In the rows, zero is written as 128.
One turn or mirror swaps these rows in pairs. Which row does each one swap with?
The rows were stretched afterwards, more along some directions than others.
viko: [107 136 166 113 132 138 151 126 138 130 145 116 116 156 114 113 119 117]
sope: [141 120 149 111 110 127 131 128 104 136 150 127 131 154 138 131 132 105]
sok: [118 155 130 119 132 131 105 102 140 130 113 130 105 134 107 126 136 120]
babed: [139 139 145 124 140 154 123 135 109 138 160 145 114 168 105  89 133  99]
teg: [163 121 132 103 120 138 117 122 102 129  85 118 128 173 122  78  91 137]
petu: [122 128 143  97 110 149  93 128 117  98 130 133 157 151 125  96 127 100]
favil: [110 135 127 131 160 128 168 145 141 120 138 152 128 111 142 102 131 109]
logaz: [115 148 146 133 162 128 138 118 144 125 121 158 114 107 129  91 137 105]
vaga: [114 133 121 141 131 133 114 138 108 126 130 141 127 115 139 134 159  95]
bevof: [136 146 157 119 131 137 100 121 131 125 105 159 124 116 133  93 141  95]
Tif: [157 134 145 146 158 136 145 101 120 122 119 147  80 133 129 104 147 109]
lif: [122 127 174 132 127 134 145 116 137 110 138 112 149 119 147 111 122  82]
los: [106 127 132 138 152 139 154 142 125 104 136 168 106 139 140  88 137 103]
zefup: [144 127 109 128 133 118 156 144 136 121 148 129 126 135 134 125 119 144]
bugo: [130 138 155 119 147 109 160 110 169 117 125 130 126  98 143 120 127 127]
Fiv: [129 142 173 114 115 135 134 132 154 114 139 119 124 129  96 121 105 104]
Tuf: [145 130 134 109 138 131 136 129 106 128 116 117 134 137 156  88 124  94]
Luto: [143 113 143 121 138 129 152 124 124 126 140 140 122 158 121 124 122 143]
fizan: [167 130 163 123 115 117 142 121 139 110 119 125 123 107 120 113 103 131]
Lelo: [168 122 119 152 154 144 119 120 123 131 109 151 115 113 110 109 133 128]
pegin: [131 134 122 131 133 146 102 149 111 148 115 140 123 135  91 108 131 135]
dozek: [112 135 151 100 115 118 147 118 160 109 144 134 125 123 141 126 113 108]
savar: [139 114 112 148 158 139 129 128  97 133 136 157 118 143 136 111 149 113]
dat: [ 96 161 134 135 147 134 133 118 154  97 134 180 111 127 153  96 137  99]
vul: [144 143 114 132 116 127 138 126 130 125 144 121 127 150 128 135 103 160]
kirap: [162 138 152 104 115 148  97  99 113 124  97 128 112 128 123 108 131  99]
folo: [136 120 119 146 145 119 141 137 126 131 139 132 111 135  88 127 129 160]
direk: [158 122 164 126 136 145 133 137  89 146 136 124 133 169 107  87 120 109]
riz: [161 100 135 102 129 120 131 126 106 122 100 104 125 139 130 107 128 122]
Gogo: [152 126 145 154 139 120 145 122 121 118 126 150 109 102 163 105 125  94]
loz: [137 147 110 152 141 130 128 137 120 144 135 133 135 151 104 112  96 157]
Fum: [169 120 135 138 123 115 126 114 125 146 133 115 132 136  97 152 127 152]
fep: [164 134 127 109 138 128 115 116 101 122 107 133 110 130 137  94 141  84]
zopes: [165 133 108 120 114 127 114 127 117 128 116 122 110 158 132 125 121 135]
Rovup: [161 131 119 171 168 127 154 136 109 161 134 156 106 137 119 113 153 147]
dutuv: [130 104 141 110 123 140 110 124 122 103 129 141 122 132 123 109 139  90]
vak: [152 130 147 110 118 121 120 129 123 149 129 100 154 126  98 130 116 133]
Zumom: [117 135 118 139 147 114 158 118 147 120 130 140  83 104 141 131 139 126]
Nafa: [166 129 115 147 129 122 151 121 122 133 145 123 117 152 103 132 110 166]
nar: [126 145 159 132 144 136 162 128 121 152 149 118 113 137 123 114 136 112]
pofal: [121 131 124 108 152 140 141 130 142  97 122 146 117 140 132  71 116 118]
lezoz: [163  98 121 106 133 127 136 150  82 132 115 115 143 152 125  89 130 129]
kotam: [145 141 146 127 130 111 168 113 159 106 133 135 105 101 142 107 111 121]
ter: [125 129 122 123 127 153 100 133 104 129 136 138 150 148 121 128 134 103]
Pebal: [150 138 106 164 169 132 141 126 130 147 110 136 103 109 114 113 142 143]
mer: [137 133 114 116 130 136 118 152 108 147 140 128 156 127 118 110 122 133]
val: [156 134 148 143 130 127 123 129  87 149 141 145 124 129 128 127 154 109]
bude: [161 145 154 140 138 117 163 124 140 142 140 134  96 129 104 129 119 140]

Tif pairs with pofal
Tuf pairs with direk
lif pairs with teg
dozek pairs with Fum

